Each row has a name. After each piece below comes the name of the row it's from, unless a question asks for something else. Each question is about the rows just above it. Places in a row count from 0.

Z404: [117 157  87 115 178 121  95 116 109  83 177 161]
Z571: [121 131 108 160 138 116 116 136 119 114 138 132]
Z40: [ 63 157 122 115 178 121  95 116 109 122 177 161]
Where in the named rows is [108]? => Z571, 2
[121 131 108 160 138 116 116 136 119 114 138 132] => Z571
[119] is at row and place => Z571, 8
Where in the named rows is [114]? => Z571, 9

Z633: [128 130 139 129 138 127 130 128 131 129 128 129 134 128 131 128 129 129
 130 129 128 130 130 130]
Z555: [128 131 139 129 138 129 130 128 131 129 128 129 129 129 131 128 130 133
 137 130 127 128 130 130]
Z103: [128 131 139 129 138 128 130 128 131 129 130 129 134 128 131 128 129 129
 129 129 139 128 154 131]
The row with [128 131 139 129 138 128 130 128 131 129 130 129 134 128 131 128 129 129
 129 129 139 128 154 131] is => Z103
[128 130 139 129 138 127 130 128 131 129 128 129 134 128 131 128 129 129
 130 129 128 130 130 130] => Z633
Which row holds [128 131 139 129 138 129 130 128 131 129 128 129 129 129 131 128 130 133
 137 130 127 128 130 130]? => Z555

Z937: [147 133 122  98 114  91 110  95 110 118 117 127]
Z848: [156 136 123  93 113  83 111  86 104 115 116 123]
Z674: [ 74 127  89 147 166 189 150 188 140 167 166 153]
Z850: [151 156 102  88 146 111 123 116 111 156 152 158]
Z294: [121 154  82 117 169 148 159 146 110 164 170 158]
Where in the named rows is [189]? => Z674, 5
[170] is at row and place => Z294, 10

Z81: [134 110  90 118 102 110 115 126 121 143 104 165 137 171 149 192 110  95
  91 147 160 160  73 118  84 163  73 114 139  63 117  89 169 135]
Z809: [107 110 145 132 102 138 113 126 121 143 104  94 137 179 154  91 108  95
 151 180 160 160 191 114 158 146  67 129 139 137 151  94  81 135]
Z854: [123 104 112 118 133 119 103 163 121 143 104 130 137 123 110 100 117 109
 151 161  72 160 113 169 133 135 139 114 139 134 148 134 154 135]
Z804: [123 110 163 132 103 138 139 126 121 143 104  88 137 179 154 100 136 111
 151 147 165 160 192 114 142 141  67 161 139 151 146 112  56 128]
Z323: [123 110 112 132 102 138 113 126 121 143 104 121 137 179 154  92 108  95
 151 147 160 160 138 114 135 153  67 114 139 123 146  89 139 135]
Z508: [123 110 106 132 102 138 113 126 121 143 104 130 137 179 154 100  85  95
 151 147 160 160 113 114 133 153  57 114 139 122 146  85 154 135]
Z906: [123 110 112 132 102 138 113 126 121 143 104 121 137 179 154  92 108  95
 151  90 160 160 138 114 135 153  67 114 139 123 146  89 139 135]
[123 110 112 132 102 138 113 126 121 143 104 121 137 179 154  92 108  95
 151  90 160 160 138 114 135 153  67 114 139 123 146  89 139 135] => Z906
Which row holds [107 110 145 132 102 138 113 126 121 143 104  94 137 179 154  91 108  95
 151 180 160 160 191 114 158 146  67 129 139 137 151  94  81 135]? => Z809

Z586: [136 127 122 129 132 128 128 134 128 126 135 128 126 129 133 126 133 124
 127 127 126 131 126 134 130 124 132 130 124 134 130 128 128 135 134 130]
Z912: [123 158 142 154 104 103 118 112 124 141 104 121  96 145 113 127 112 193
 157 178 126 113 177 165 117 156 131 112 112 109  75 135 126 112 106 139]
Z858: [122 159 144 151  99  99 117 110 117 146 102 124  94 139 114 121 108 192
 158 170 130 137 180 159 117 154 129 111 108 107  70 136 135 104 115 112]
Where in the named rows is [114]? => Z858, 14
[122 159 144 151  99  99 117 110 117 146 102 124  94 139 114 121 108 192
 158 170 130 137 180 159 117 154 129 111 108 107  70 136 135 104 115 112] => Z858

Z750: [128 128 128 132 122 115 164 163 159 118 123 123 143 145 108 125  72 137]
Z369: [107 128 128 129 123 128 121 174 172  98 131 116 128 146 128 125  89 128]
Z863: [146 127 125 128 128 113 140 128 144  95 128 127 160 138 139 147  61 134]
Z527: [ 99 130  99 122 117 128 117 194 168 125 128 128 163 130 128 161 132 114]
[146 127 125 128 128 113 140 128 144  95 128 127 160 138 139 147  61 134] => Z863
Where in the named rows is [108]? => Z750, 14
[72] is at row and place => Z750, 16
Where in the named rows is [134]? => Z863, 17
Row and place of [116] in the named rows: => Z369, 11
Row and place of [143] in the named rows: => Z750, 12

Z220: [199 134 148 171  70  70 121 202 172  87  58  64  78 111 157 117 124 199
  87 140 168 187  82 143  64 110 179 113 189  65  55 119  92  87 130 153
 140 163 147 102 184  88 125 166 129 179 146]
Z514: [174  93 120 171 136 160 169 115 180 154 122 109 188  89 169 113 181 184
 199  66  57 198 158  86 120 159 182 129 152 141  55 102 181 151  78 154
 155 130  93 123 111 113  92 130 174 126 126]
Z966: [129  54 172 164  79 183 168  93  70 155 152 187 193  63  78 141  93 136
 173 171 191 154 118 201 180  98 154 114 143 119  65 189 155  72  70 119
  58 166 105 142 190  70 187  84 144  86  86]
[134] is at row and place => Z220, 1
[174  93 120 171 136 160 169 115 180 154 122 109 188  89 169 113 181 184
 199  66  57 198 158  86 120 159 182 129 152 141  55 102 181 151  78 154
 155 130  93 123 111 113  92 130 174 126 126] => Z514
Where do [129  54 172 164  79 183 168  93  70 155 152 187 193  63  78 141  93 136
 173 171 191 154 118 201 180  98 154 114 143 119  65 189 155  72  70 119
  58 166 105 142 190  70 187  84 144  86  86] appear? => Z966

Z181: [159 149 138 146 181 147 101 138 121  79 136 128 102 128 112 107  94 130
 124  93 129 100]
Z932: [162 138 139 134 181 148 186 132 121  67 141 124 114 126  97 123 100 132
 119  91 130  98]
Z463: [194 123 130  78 145 165 198 109 149  72 144 102  93  86 134  86 108 142
 119 108 163 122]
Z950: [161 157 134 150 177 140 209 145 120  89 133 129  91 121 125  89  87 132
 130  96 126  98]
Z73: [183 143 132  96 137 179 209 115 171  94 134 112  65  93 179  54  98 133
 121 119 181 120]
Which row holds [183 143 132  96 137 179 209 115 171  94 134 112  65  93 179  54  98 133
 121 119 181 120]? => Z73
[67] is at row and place => Z932, 9

Z377: [196 191  94  96 131  87]
Z511: [ 86 143 161 171  77 132]
Z931: [145 195 161 130  77 160]
[145 195 161 130  77 160] is in which row? => Z931
[131] is at row and place => Z377, 4
[96] is at row and place => Z377, 3
Row and place of [87] in the named rows: => Z377, 5

Z59: [124 126 120 134 132 120 126 125 137 125 134 127 130 129 136 131 126 128
 128 122 129 116 127 122 127 130 133 129 130 128 129 134 138 131 128 126
 125 128 131 120 127 124 133 123 138 133 130]
Z510: [133 123 125 125 122 139 123 130 127 136 129 125 134 122 129 137 124 126
 125 137 129 131 127 121 126 131 127 132 117 121 141 127 134 124 135 127
 129 130 122 131 134 121 126 126 129 125 137]
Z914: [133 123 125 125 122 139 123 130 127 136 129 125 134 122 129 137 124 126
 125 137 129 131 127 121 126 131 127 132 135 128 129 125 123 137 126 123
 127 128 134 120 125 124 131 121 126 127 124]
Z661: [128 133 132 129 123 134 126 126 135 132 127 132 130 126 125 127 124 134
 133 126 134 127 129 128 132 127 130 132 127 129 137 125 125 133 136 129
 127 128 127 126 130 126 129 127 129 129 132]
Z681: [ 94 128 155 145 121 114 134 115 106 139 105  78 101 144  86 156 131 137
 120 132 129 203 132  96 154 102 121 102 107 109  94 107 171  90 131 110
 160 148 138 143 117 123 151 138 158  90 114]
Z194: [128 116 131 135 128 127 128 134 129 128 130 127 131 126 136 134 123 129
 132 138 123 127 130 124 137 128 130 121 141 116 131 129 125 133 130 125
 130 131 129 130 135 131 125 132 126 119 122]
Z34: [124 123 137 125 128 127 132 127  89 132 124 127 127 130 127 128 125 125
 127 128 126 131 125 122 127 127 132 121 127 130 127 131 132 133 129 131
 133 124 125 134 131 126 125 120 132 125 125]
Which row holds [ 94 128 155 145 121 114 134 115 106 139 105  78 101 144  86 156 131 137
 120 132 129 203 132  96 154 102 121 102 107 109  94 107 171  90 131 110
 160 148 138 143 117 123 151 138 158  90 114]? => Z681
Which row holds [133 123 125 125 122 139 123 130 127 136 129 125 134 122 129 137 124 126
 125 137 129 131 127 121 126 131 127 132 135 128 129 125 123 137 126 123
 127 128 134 120 125 124 131 121 126 127 124]? => Z914
[128 116 131 135 128 127 128 134 129 128 130 127 131 126 136 134 123 129
 132 138 123 127 130 124 137 128 130 121 141 116 131 129 125 133 130 125
 130 131 129 130 135 131 125 132 126 119 122] => Z194
[156] is at row and place => Z681, 15
[124 126 120 134 132 120 126 125 137 125 134 127 130 129 136 131 126 128
 128 122 129 116 127 122 127 130 133 129 130 128 129 134 138 131 128 126
 125 128 131 120 127 124 133 123 138 133 130] => Z59

Z691: [152 122 105 131 143 117 125 147 115 120 170 127 114 119 139 129 118 135
 166 121 131 121 132 154 133 117 103 105  83 121 100 123 155 118 109 119
 176 143 137 112 106 157  90 127 105 145]
Z530: [123 143 119 119 146 153 138 112 138 128 149 133 102 132 135 151 102 100
 155 118 134 103 197 148 127 133 114  96  99 139 122 149 135 114 135 126
 153 105 125 113 124 114  74 137 112 113]
Z398: [141 120  93 101 138 129  91 155 128 119 178 147 126 126 107 132 101 135
 164 114 124 111 167 145 128 109 116 138  89 110 118 152 163 136 122 134
 158 121 136 134 107 145  81 136 100 145]
Z329: [151 151 130 126 127 138 122 118 114 133 146 116  98 123 133 153 126 117
 160 130 151 109 160 147 144 142  86 100  70 137 101 131 140 102 124 107
 159 104 138 126  95 133 110 134 107 158]
Z477: [139 146 127 132 150 126 126 135  99 141 165 118 109 127 135 145 123 135
 155 124 144 124 149 151 137 133  88  89  71 135 101 117 143 106 137  96
 166 126 161 130  96 167 123 135 105 134]
Z165: [132 138 123 124 126 152 122 107 125 122 126 139  89 135 151 150 106 132
 146 129 121 106 192 146 118 126 103 108 101 142 100 156 132 114 141 109
 163 121 128 127 120 109  93 119 109  98]
Z844: [150 148 124 126 133 133 131 124 123 127 148 117 104 119 132 148 121 104
 167 127 150 107 157 151 144 136  96 100  75 132 107 130 145 108 113 124
 131 108 126 112 104 126  90 144 108 161]
Z765: [149 143 124 133 142 122 126 136 107 132 160 116 108 120 137 140 125 127
 164 126 147 120 140 153 141 133  90  93  71 132 100 116 146 107 114 105
 169 127 146 118  98 158 107 172 106 154]
Z601: [150 130 115 135 146 118 126 143 109 127 166 119 110 120 141 132 121 132
 165 123 138 122 132 155 135 125  96  97  77 128  99 117 150 112 111 110
 175 140 142 114 102 161  99 143 105 147]
Z897: [118 135 119 129 163 138 136 133 105 144 177 133 115 136 137 141 106 142
 148 115 125 125 170 151 120 127 106  80  92 139 112 123 138 113 140  94
 164 136 173 131 115 172 116 132 106 102]
The row with [132 138 123 124 126 152 122 107 125 122 126 139  89 135 151 150 106 132
 146 129 121 106 192 146 118 126 103 108 101 142 100 156 132 114 141 109
 163 121 128 127 120 109  93 119 109  98] is => Z165
[123 143 119 119 146 153 138 112 138 128 149 133 102 132 135 151 102 100
 155 118 134 103 197 148 127 133 114  96  99 139 122 149 135 114 135 126
 153 105 125 113 124 114  74 137 112 113] => Z530
[139 146 127 132 150 126 126 135  99 141 165 118 109 127 135 145 123 135
 155 124 144 124 149 151 137 133  88  89  71 135 101 117 143 106 137  96
 166 126 161 130  96 167 123 135 105 134] => Z477
Which row holds [151 151 130 126 127 138 122 118 114 133 146 116  98 123 133 153 126 117
 160 130 151 109 160 147 144 142  86 100  70 137 101 131 140 102 124 107
 159 104 138 126  95 133 110 134 107 158]? => Z329

Z695: [ 85 143 112 135 113 118 131 133 126 139 135 133 105 101 120 114 118 133
 113 115 116]
Z993: [ 79 139 112 125 103 117 131 135 127 136 137 116 101 100 121  85 118 138
 113 123 117]
Z247: [ 76 143 119 171 115 115 131 127 127 139 137 126 118  99 121 105 118 141
 113 114 114]
Z100: [ 83 143 114 133 105 117 132 123 126 140 135 115 107 101 120  93 119 131
 113 136 116]
Z565: [100 145 114 157 117 116 134 138 126 138 130 131 104 101 121 113 118 136
 113 127 116]
Z697: [ 67 145 114 130 120 116 131 128 126 137 138 115 104 100 121 106 117 137
 113 122 115]
[ 67 145 114 130 120 116 131 128 126 137 138 115 104 100 121 106 117 137
 113 122 115] => Z697
Row and place of [157] in the named rows: => Z565, 3
The row with [ 79 139 112 125 103 117 131 135 127 136 137 116 101 100 121  85 118 138
 113 123 117] is => Z993
[ 83 143 114 133 105 117 132 123 126 140 135 115 107 101 120  93 119 131
 113 136 116] => Z100
[100 145 114 157 117 116 134 138 126 138 130 131 104 101 121 113 118 136
 113 127 116] => Z565

Z155: [129 129 128 128 127 128 130 136 150 165 178 127 171 158 138 131]
Z267: [140 155 175 187 175 164 176 135 129 136 129 129 128 128 130 133]
Z441: [127 129 129 130 133 145 165 172 188 172 188 141 133 129 130 128]
Row and place of [187] in the named rows: => Z267, 3
[176] is at row and place => Z267, 6
[129 129 128 128 127 128 130 136 150 165 178 127 171 158 138 131] => Z155

